(in the rows, 128 means zero)
One turn or mirror swaps these rows in pairs. Which row does each one swap with?
The rows were stretched afterwards, more along some directions than others.
J421: [135 103 119  92 129 103 151 136 122 105 125 122 111  78 155 133 161 134
 107 122 134 117 141 160 118 142 163  97 127]
J81: [158  96 102 125 125 153 156 115 122 120 136 152  95 122 162 115 155 149
 127 111 131  83 138 121 129 135 155 133 109]
J216: [138 169 135  93 141 148 164 129 138  85 105 117 108 107 181 130 140 117
 106 129 128 164  93 135 105 116 130 100  77]
J51: [167  97 112 136 142 146  78 126 115  98  98 143 146 160 120 122 125 119
 130 131 149 127 120  68 136 140 131 123  89]
J400: [146 122 140 128 114 146 177  86 125 118 120  96 101 145 181 154 146 138
 130 140 166 139 181 131 118  92  90 116 113]
J424: [133 115 108 122 128 142 128 107 130 122 128 103 126 129 166 145 153 125
 104 112 142 136 150  75 135  93 140 110 141]
J397: [166 116 107 126  95 138 164  95 111 125 111 130  91 126 140 139 136 108
 117 148 103 144 165 164 155 145 126 109 115]
J274: [140 151  92 165 141 124 149  97 107 136  81 126  82 178 119 129 174 145
 147 197 153 150 132 140 141 154  86 132 102]
J983: [126 155 140 124  92 151 104 149  93  88 125 137 127 135 107 117 147  92
 105 108 134 130 108 113 160 131 109 112 118]
J958: [160 107 119 139 119 130 121 103  93 140 118 142  99 156 130 109 138 131
 100 172 164 146 159  83 166 144 119 136 107]
J917: [105 120 110 183 132 118 142 148 165 124 129 113 114 154 118 137 117 143
 139 173 164 140 132 109 151 135 125 102 149]
J4: [136 131 139 141  66 148 110 126 102 108 146 150 111 138 107 117 153 121
 123 106 136 118 116 116 161  96 125 106 147]
J308: [141 120 113 129 154 119 147 112 117 108  69 122 111 133 166  97 136 137
 134 130 130 160 124 145 126 119 133  92  96]
J838: [130 141  93 146  98 157 126 131 136 106 128 100 122 131 148 146 136 134
 110 118 165 126 125  88 139  99 127 116 131]
J238: [131 147 112 125 123 169 137 118 127  82 121 118 117 132 169 137 128 124
 134 125 126 134  95 131 150 127 134 106 102]
J84: [149 135 101 130 104 145 112 120 124  96 126 110 131 128 144 118 138 127
  96 110 145 111 128  83 123 109 156 131 133]
J243: [133 111 129 109 114 100 149 132 124  97 136 115  94  79 141 139 152 137
 130 111 143 116 150 166 129 127 145  83 132]
J769: [148 112 123 124 151 126  87 106  76 115  85 147 139 149 146 116 148 124
 121 156 132 133 128  90 128 156 151 167  97]
J650: [123 108  79 114 158 117 180  98 137 113  95 116 125 128 166 129 186 130
 162 165 151 136  94 156 124 159 120  81  91]
J230: [132 120 122 123 108 105 148 130 132  82 122 115  92  80 149 143 137 127
 117 121 131 118 146 158 140 131 155  94 136]
J557: [107 128 113 153 137 121 126 127 117 124 126 145 155 152 121 113 179 118
 133 181 170 132  93  73 140 175 107 156 111]
J832: [159 147 119 166 112 135 122  95 122 133 149 179 108 146 140  76 159 161
 133 142 114 102 123  95 140 146 138 158 135]
J726: [120 132 134 161 136 113 146 104 141 127 158 158 108 135 137  99 142 112
 129 127 106 130 128 116 168 122 158 143 130]
J296: [167 119 118 134 134 125  86 116 113 108 114 165 137 160  97 115 126 119
 134 146 148 129 138  77 123 143 126 134 103]
J361: [154 115 133 135 114 149 164  82 121 119 111  92 109 151 181 160 157 134
 128 137 162 132 175 123 128  88  89 112 122]
J291: [123 105  90 121 148 116 178  94 133 118 107 116 121 116 159 126 179 142
 165 164 132 126  98 174 128 148 127  81  90]
J48: [131 138 153 143  79 147 109 141 103  91 139 140 134 145 123 112 151 114
 128 120 147 129 114 103 144 107 120 116 142]
J593: [149 105 113 154 103 136 123 100 115 135 129 137  80 158 139 124 136 154
 120 163 166 149 161  88 168 129 111 143 113]
J552: [138 104 105 111 134 141 173 132 125 108 143 165 123 103 151 113 158 130
 118 110 134  92 119 139 127 156 157 122 101]
J860: [107 118 121 110 123 102 136 139 140 110 138 123  90  73 137 135 142 138
 119 115 134 120 145 171 136 116 134  86 127]
J916: [127  86  87 129 163 113 178  89 137 134  98 105 128 146 160 141 178 151
 180 171 146 128 120 154 131 141 119  80 113]
J829: [148 127 142 123 112 149 166  88 109 120 114  94 103 154 178 148 168 125
 126 151 163 136 166 121 124 108  85 128 111]
J954: [110 130 132 161 125 115 151 142 162 137 119 104 103 132 124 139 117 152
 128 164 150 142 145 152 129 118 120  83 143]
J58: [146 143  93 134 125 112 166  95  96 128  96 143  75 145 128 144 188 150
 146 166 161 144 131 173 123 162  94 128 110]
J723: [173 108 116 144 125 148  94 106 108  97  95 149 142 153 116 115 138 108
 126 149 140 126 122  78 122 151 111 156  70]
J637: [150 109 118 133 118 131 135 151  75 140 113 139 127 158 100 133 172 139
 100 175 185 112 119 101 113 148 141 119 111]
J559: [113 135 135 186 129 104 146 142 153 128 115 107 108 141 126 123 114 141
 133 177 153 149 140 121 131 132 129 113 137]
J648: [177 107 131 152 122 127  99 106 107 123 116 165 131 134 108 107 137 140
 153 143 141 119 143  90 131 132 120 134 107]
J600: [124 106 118 172 139 104 128 141 144 141 108 107 119 152 135 119 111 159
 139 194 167 143 150 100 130 123 141 105 135]
J871: [145  95 113 132 122 134 149 120  81 163 113 163  86 161 106 126 184 147
 117 160 166 120 122 112 132 142 131 151 100]
J11: [126  83 101 160 128 126 120 139  95 153 105 133 126 167 113 133 179 135
 119 184 185 114 109  93 139 152 139 134 106]
J305: [151 118 127 109 128  98 180  97 112 122 122 134  90 136 138 147 175 141
 126 131 184 148 157 166 123 138 132 128 119]
J592: [128 115 130 190 114 113 136 131 155 115 116 106  99 157 127 139 110 160
 139 172 172 135 151 100 149 123 135 102 157]
J227: [159 110  67 159 107 141 147 109 150 123  97  82 126 162 138 142 123 140
 119 155 150 141 136 135 116 109 149  77 136]
J55: [136 108  90 109 149 119 191 102 133 111 102 116 133 115 174 125 184 137
 155 154 142 133  99 164 114 159 132  81 101]
J638: [138 117 136 120 125  99 169 115 112 109 120 120 114 117 154 168 169 133
 125 131 158 138 150 184 133 134 139 142 107]
J251: [141 123 135 119 112 149 170  94 141 112 123  94 119 158 191 151 157 135
 127 141 161 136 158 119 114  93  96 124 114]
J907: [133 109 114 176 106 123 116 104 103 127 110 116 113 150 132 105 130 104
 116 185 108 124 138 133 140 110 135 136  91]
J708: [125 165 103 111 155 129 119 119 104  91 107 143 141 101 170 113 140 103
 106 133 122 149 105 122 139 158 135 157  82]
J303: [120 106 150 172 141 114 139 109 145 129 157 139 126 137 165 119 137 144
 146 129 106 120 137 114 172 103 168 138 129]
J852: [139 109 102 183 120 125 120  95 114 129  99 110 110 161 150  91 133 110
 128 193 109 127 128 127 141 118 132 139  89]
J447: [171  90  99 141 124 134 137 100 117 146  81  90 134 150 154 139 139 152
 134 143 124 122 152 119 112  98 171  79 141]
J627: [131 131 110 106 155 133  88 125  83  93  93 134 142 121 154 123 161 101
 110 138 128 142  97 105 146 156 140 154  78]
J707: [156 132 117 132 147 162 128 115 128 103  96 110 152 157 169 124 131 133
 136 142 122 142 100 114 138 136 146 103 106]
J281: [167 115 101 120 111 155 174 108 125 131 150 184 103 124 133 109 157 141
 126 100 137  92 139 125 132 141 136 141 119]
J758: [177 158 108 131 113 141 133  94 112 111 124 157 108 128 148  79 171 149
 115 139 107  98 128 133 127 154 138 148 109]
J790: [118 136 119 141 137 131 127 120 122 124 120 139 158 154 138 105 183 120
 124 180 167 126  91  72 127 173 114 151 107]
J382: [124 121 118 178 136  89 147 135 141 121 103 118 128 153 118 117 121 127
 140 182 179 157 152 107 128 151 126 118 143]
J256: [158 114 119 124 137 139 116 105  89 127 100 120 140 162 135 137 145 143
 144 159 133 136 122 128 140 137 148  87 115]
J17: [149 137 141 118 129 176 156 112 128  92  97 102 113 135 177 138 151 122
 119 138 131 151  90 107 119 115 109 108  61]
J473: [124 119 132 107 108 106 160 140 118  90 139 108 106  84 151 127 158 118
 122 120 138 128 128 154 137 126 157  71 135]
J657: [127  97  96 185 118 132 118 100 126 128 102 111 106 162 154 100 133 127
 131 187 122 128 123 124 140 102 135 131  95]
J222: [127 129 121  94 110 116 158 147 123  99 129 104 112  74 150 149 143 111
 116 130 130 124 146 171 129 128 142  80 129]
J185: [139 110 107 191 105 134 115  99 116 126 103 101 115 159 148 107 132 114
 114 185 113 124 125 125 143  98 134 128  99]
J659: [152  98 103 117 131 149 178 117 137 125 129 134 129 112 180 125 169 140
 126 113 145  97 124 129 125 134 155  98 119]
J759: [136 149 115 130 110 152 124 125 121 113 123 104 122 131 140 118 149 121
  88 122 138 139 114  76 124 101 150 119 125]
J39: [148 100 115 159 115 144 129 134  87 149 106 140  99 175 109 131 164 143
 110 179 167 107 130 101 124 155 135 164 105]
J666: [144 167 144 121 114 149 167 130 118 101 101 116 103 101 157 139 156 125
 122 147 141 159  97 150 114 123 104 112  77]
J7: [158 113  86 126 146 128 168 126 123 116 122 158 133 111 144 108 141 127
 122 127 137 104 135 127 114 144 152 109 109]
J516: [172 113  70 139 128 134 154  94 141 117  88 100 123 155 127 139 127 137
 140 127 153 142 158 127 108 114 137  77 136]
J553: [133 129 115 137 136 120 171  96 135 116  89 135  97 128 171 121 140 142
 145 119 150 167 143 142 126  97 111 109 124]
J533: [111 144 128 142 140 124 144 114 122 127 120 141 150 142 132 120 179 123
 130 180 167 133 107  94 127 172  95 166 102]
J475: [122 126 119 134 143 112 154 116 124  94  85 129 113 119 177 108 144 124
 149 131 139 167 125 146 121 106 123 104 110]
J620: [140 120 142 122 103 159 163  93 118 115 123 102 111 146 177 157 164 124
 125 133 157 129 167 122 125  98  91 124 125]
J377: [145 117  91 152 139 136 159 101 140 125  78  74 117 165 147 151 127 136
 139 150 141 147 140 122 120 100 143  76 137]
J249: [120 103 105 167 126 124 123  98 130 128 106 108 119 164 160 112 139 108
 133 184 108 132 129 120 139 101 129 132  94]
J329: [161 120  95 121 112 132 167 101 102 119  99 122  93 125 132 134 135  92
 108 161 119 151 151 169 162 153 120  91  98]
J171: [105 152 116 136 131 130 140 130 126 115 127 128 152 127 150 108 178 114
 108 171 147 123  85 102 130 166 118 170 101]
J59: [126  87 118 140 137 124 138 144  86 143 114 157 117 162 102 130 174 141
 114 174 181 113 120 106 126 168 139 147  99]
J409: [144 149 140 101 137 166 139 141 121  83  90 104 129 117 180 134 143 102
  95 126 118 155  79 116 116 126 136 106  66]

Swapped with J638: J303
Swapped with J557: J55
Swapped with J559: J243
Swapped with J48: J475
Swapped with J58: J832
Swapped with J954: J860
Swapped with J726: J305
Swapped with J274: J758
Swapped with J230: J592
Swapped with J185: J361
Swapped with J17: J723

